[[  9 -10  41  -1  -1  -9 -15]
 [-19   1 -25 -16  26   0  14]
 [-13   9 -26  -8   0   1  -2]
 [-20  21 -18 -11  52  22  16]
 [  7  11   4   4   5  18 -21]]
->
[[ -9 -15   9 -10  41  -1  -1]
 [  0  14 -19   1 -25 -16  26]
 [  1  -2 -13   9 -26  -8   0]
 [ 22  16 -20  21 -18 -11  52]
 [ 18 -21   7  11   4   4   5]]

[[-17 -74 -72]
 [-10  36  35]
 [ 23   0  -2]
 [-13 -10 -10]
 [ 23  -6  -9]
 [ 27 -12 -16]]
->
[[-74 -72 -17]
 [ 36  35 -10]
 [  0  -2  23]
 [-10 -10 -13]
 [ -6  -9  23]
 [-12 -16  27]]

[[ 18  62 -50]
 [-44  41 -45]
 [-39 -24 -14]
 [ -4  38  54]
 [-45 -20  49]
 [ 33 -14 -55]
 [-15  -1   9]
 [-30 -36  33]
 [ 20 -15 -43]
 [  4 -56 -64]
 [ -7  51  16]]
->
[[ 62 -50  18]
 [ 41 -45 -44]
 [-24 -14 -39]
 [ 38  54  -4]
 [-20  49 -45]
 [-14 -55  33]
 [ -1   9 -15]
 [-36  33 -30]
 [-15 -43  20]
 [-56 -64   4]
 [ 51  16  -7]]

[[  9 -12  -2 -35  14  17 -10  11  -3  29]
 [ -6 -10   6  68  -8 -18   1   6 -15 -51]
 [-41   3   5  31   5  -8 -15   9 -25  -1]]
->
[[ -3  29   9 -12  -2 -35  14  17 -10  11]
 [-15 -51  -6 -10   6  68  -8 -18   1   6]
 [-25  -1 -41   3   5  31   5  -8 -15   9]]

[[-20  -4   6  28  -3]
 [-65  -3  13  18 -21]
 [-41   2   5 -11 -16]
 [ 68  15  -7 -41   7]
 [ 13  -5 -16 -37  13]
 [ 31   2   1  16   7]
 [-33  -2   4   4  -9]
 [-49   4  13   3 -23]]
->
[[ 28  -3 -20  -4   6]
 [ 18 -21 -65  -3  13]
 [-11 -16 -41   2   5]
 [-41   7  68  15  -7]
 [-37  13  13  -5 -16]
 [ 16   7  31   2   1]
 [  4  -9 -33  -2   4]
 [  3 -23 -49   4  13]]

[[-32  20  26   3 -49 -52  33 -23 -42  26  19]
 [  1  -1 -10 -23  44  24 -68   8  21 -47 -50]
 [ -1   1   7   3 -24 -18   7  -7  -7  14   7]
 [-41  38  56  11 -31 -38  23 -15 -41  19   2]
 [ 21 -14 -27 -10   1   4 -12   3  18  -1   4]
 [ 12  -9 -14  -1  -6   2  -1   1   9   1  14]
 [-26   0 -19 -11 -15 -29  34 -19 -32   8  15]]
->
[[ 26  19 -32  20  26   3 -49 -52  33 -23 -42]
 [-47 -50   1  -1 -10 -23  44  24 -68   8  21]
 [ 14   7  -1   1   7   3 -24 -18   7  -7  -7]
 [ 19   2 -41  38  56  11 -31 -38  23 -15 -41]
 [ -1   4  21 -14 -27 -10   1   4 -12   3  18]
 [  1  14  12  -9 -14  -1  -6   2  -1   1   9]
 [  8  15 -26   0 -19 -11 -15 -29  34 -19 -32]]

[[  4  29 -20 -12  -4  12 -22   8  -5]
 [-33 -71  19  24  -6 -49  35  17  64]
 [ -8 -22  -4   5  -5 -28   3  11  35]
 [-34 -43  28  12 -16 -30  23  -9   9]
 [-18 -69  51  23  -2 -41  46 -29   2]
 [  3   7 -13   0   4   1  -9  16  15]
 [ -7 -23  19   7  -1 -23   7 -10  -3]]
->
[[  8  -5   4  29 -20 -12  -4  12 -22]
 [ 17  64 -33 -71  19  24  -6 -49  35]
 [ 11  35  -8 -22  -4   5  -5 -28   3]
 [ -9   9 -34 -43  28  12 -16 -30  23]
 [-29   2 -18 -69  51  23  -2 -41  46]
 [ 16  15   3   7 -13   0   4   1  -9]
 [-10  -3  -7 -23  19   7  -1 -23   7]]

[[ -9 -17  25  -3 -38  27 -12 -16]
 [  1   0  10 -12  23  18  27  20]
 [ 24   1  13  -7  35   7  14  14]
 [ -6  -3   5  16  20   6 -20   9]
 [ 18  29   7  12  19 -14 -23  -7]
 [ 34  34   5  16  18 -23 -33 -11]
 [ 36  29 -13   0  24 -21 -56 -10]]
->
[[-12 -16  -9 -17  25  -3 -38  27]
 [ 27  20   1   0  10 -12  23  18]
 [ 14  14  24   1  13  -7  35   7]
 [-20   9  -6  -3   5  16  20   6]
 [-23  -7  18  29   7  12  19 -14]
 [-33 -11  34  34   5  16  18 -23]
 [-56 -10  36  29 -13   0  24 -21]]
